128 stands for zero in the data rows.
Every row has a hidden score. In each pair, how much higher is the second row's than the first's? 10 means about the same, 20 much higher and 0 much lower. The score is a weighted sum of the row's numbers plus the product of two more (or one squared), each taken from its middle value.
[105 141 129  64 147 135 116 134 146 106]
[120 145  78  98 111 153 150 120 118 106] 11
[119  77 245  90  80 124 158  97 135 181]
[112 115 173 147 160 116 120 120 124 152] 10
[127 125 128 130 136 127 142 138 125 130]
[123 184 138 115 135 152 122 183 125  60] 9
[103 140 124 123 141 116 146 128 112 122]
[126 123 139 128 143 141 117 131 101 108] 10
[119  40 127  52 199 255 177 120 202 158]
[112 135 107 136 130 114 107 137 126 150] 12
[183 138 146 145 104  85 137 145 146  94]
[107 126 139 110  95  93 154 149 135 138] 10
[133 141 168 141  62 139  62  94 182 102]
[135 121 117 136 143 105 138 123 146 142] 7
[149  61  55 169 128 143  94  95 124  99]
[119 146  69 130 104 135  98 192 129 198] 6
[133  61 115 133 169 176 123 132 111 142]
[122 128 129 130 140 126 137 138 122 132] 8
[167  90 132 114 158 134 141 104 106  92]
[185 122 137 111 134 147 111 148 123 126] 11
[ 84 225 182 132  55 100  27  52 171  21]
[185  87  96 166 117 105 104 129  87 112] 16
[130 209 143 107 139 170 117 206 131  23]
[134  76 119 147 145 120 119 130  99 142] 14
[120 127 124 129 137 125 137 137 123 130]
[109 147 142 128 150 127 118 126 105 104] 9
[164 106 122 157 157 127 179 162 154 161]
[136 106 141 129 151 133  99 121  64  91] 10
[130 104 127 137 141 128 129 135 113 137]
[202   0 116 156 176 122  97  87  66 115] 14
[ 81 191 169 157 139  99 111 113 133  84]
[122 127 125 124 136 126 144 137 121 130] 11
[119 128 127 125 136 127 138 140 125 129]
[121 129 126 129 140 127 143 135 122 134] 10
[123 134 114 122 134 132 135 155 123 143]
[153 144 220 163   0 138   8  59 238  81] 19
[110 141 116 150 112 109  74 122 162 166]
[ 79 191 109 140 118 144 162 171  85 164] 14
[121 128 126 124 132 122 142 140 123 127]
[144 164 154 127 128 121 143 166 141  60] 8
[130 122 125 125 140 129 142 131 122 120]
[131 149 128 158 137  67 122  99  74 160] 12
[248  28 131 101 197 147 125  42  68  22]
[117 137 127 128 134 129 142 141 121 134] 11
[173 105  99 129 118 149  88 112 121 106]
[ 78 182 115 113 164  98 167 131 113 107] 7
[ 75 137 160  95   0  34 138 165 186 169]
[191  54 150 177 143 162 119  96 147 200] 8
[117 154 151 107 106 135  98 131 152 110]
[122 129 127 128 137 124 140 136 127 129] 10
[121 127 129 127 137 126 136 136 125 128]
[  4 116  70 187  62  98  25   0  85  60] 15
[126 128 125 126 137 128 139 136 121 123]
[127 131 121 119 139 129 141 129 135 132] 10
[120 118 164 125 121 128 143 130 129 148]
[120 129 130 124 136 126 139 139 126 128] 10
[145 132 110 147 105 138  62  90 148  80]
[124 121 125 123 147 143 126 137 107 110] 6
[121 127 138 138 134 129 129 134 124 136]
[117 129 169 164 134 138 128 135 123 156] 11
[118 127 129 126 136 130 140 135 121 131]
[122 130 125 126 138 130 140 139 125 127] 10
[ 93 219 131  64 143 105 144 161 160 106]
[110 157  90 159 101 118  77 147 128 185] 16
[118 126 127 122 153 146 127 122 132 135]
[123 129 129 129 134 129 139 140 122 125] 10
[139 164  89 136 130 119 112 121 116  96]
[120 130 120 129 134 127 136 142 123 135] 11
[144 118 140 142 129 103 150 139 130 109]
[151  85  86 146 215 255  95  62 145 121] 11
[149 102 145 152 110 137 125 118 111 135]
[123 131 110 136 117 135 131 117 162 134] 10
[124 130 134 130 122 128 126 132 135 125]
[123 107 215  93  98 123 146  96 150 171] 9
[ 79 122 128 134 130 112 126 111  89 125]
[123 140 128 124 130 131 131 155 124 122] 8
[120 126 126 127 138 126 142 139 122 125]
[121 131 127 126 137 131 141 140 123 126] 10
[114 147 125 127 127 131 151 151 110 138]
[129 121 133 137 144 117 114 116  79 119] 9
[121 127 124 134 131 123 138 134 133 133]
[136 115 114 123 166  88 143 116 124 132] 9
[126 144 133 159 126  79 114 103  86 167]
[126  99 232 192 124 134 121 125 124 181] 11
[148 145 101  93 112 152 129 124 115 112]
[135 132 132 130 131 118 137 134 130 126] 10
[ 93 154 101  74  51  95 172 175 141 148]
[107 140 109 140 148 109 126 132 106 148] 11
[124 123 133 124 132 127 141 133 126 132]
[115 139 125 137 111 134 111 125 167 150] 11
[109 193 112 144 137 123 120 144 100 136]
[ 85 122  63  43 200   0  31  79 136 142] 18
[124 144 120 135 121 140 124 137 158 121]
[135 129 142 132 131 112 149 142 129 122] 9
[124 128 124 127 137 132 140 139 124 126]
[154 121 161 137 123 102 154 124 151 111] 8
[126 135 142 150 131 111 123 119 114 139]
[114 145 130 106 128 128 125 143 131 125] 10
[127 125 134 128 135 116 146 136 131 122]
[122 152 128 121 141 139 131 157 125  98] 10
[122 127 127 125 138 128 141 136 125 130]
[117 140 108 134 121 125 127 137 126 145] 11
[147 107 111 155 103  98 172 169  97  84]
[119 128 122 135 130 128 136 133 137 132] 9
[110 123 123 123 147 141 142 133 124 128]
[200  93 154  92 122 196 100   0 181 148] 6
[140 124  41  63 153 126 160  58 192 152]
[255  21 138 193 116  96 172 140 113  32] 19
[153 117 142 133 126 114 137 128 135 116]
[158  97 128 168 111  85 168 173  96  88] 12
[101 160 125 120 155 111 155 134 119 116]
[124 137 208 192  95 153  67 109 194 119] 11
[193  66 133 111 174 142 140  82  92  70]
[130 128 115 145 112 134 123 113 182 145] 13
[120 127 122 122 142 133 143 138 125 127]
[123 125 124 129 138 126 140 138 118 129] 10
[116 138 118 136 119 126 121 139 130 155]
[137  76  92 181  97 114 105 108  90  75] 14
[138 122 110 101 125 113 119  72 151 128]
[122 127 131 128 139 128 143 138 126 128] 11
[ 93 104 157 137 133 108  90  80  29 119]
[133 115 125 122 142 131 143 129 117 117] 7
[105 128 137 109  93  89 153 152 142 136]
[116 136 141 139 134 127 126 131 135 123] 10
[172 106 119 162 159 127 184 169 153 164]
[124 128 127 125 135 129 140 138 125 127] 10
[132 131 127 136 126 137 113 104 140 134]
[215  73 116 220 150 121 203 180 199 193] 12
[156 105 126 145 133 110 145 111 147 109]
[120 131 129 125 134 126 142 135 128 129] 10
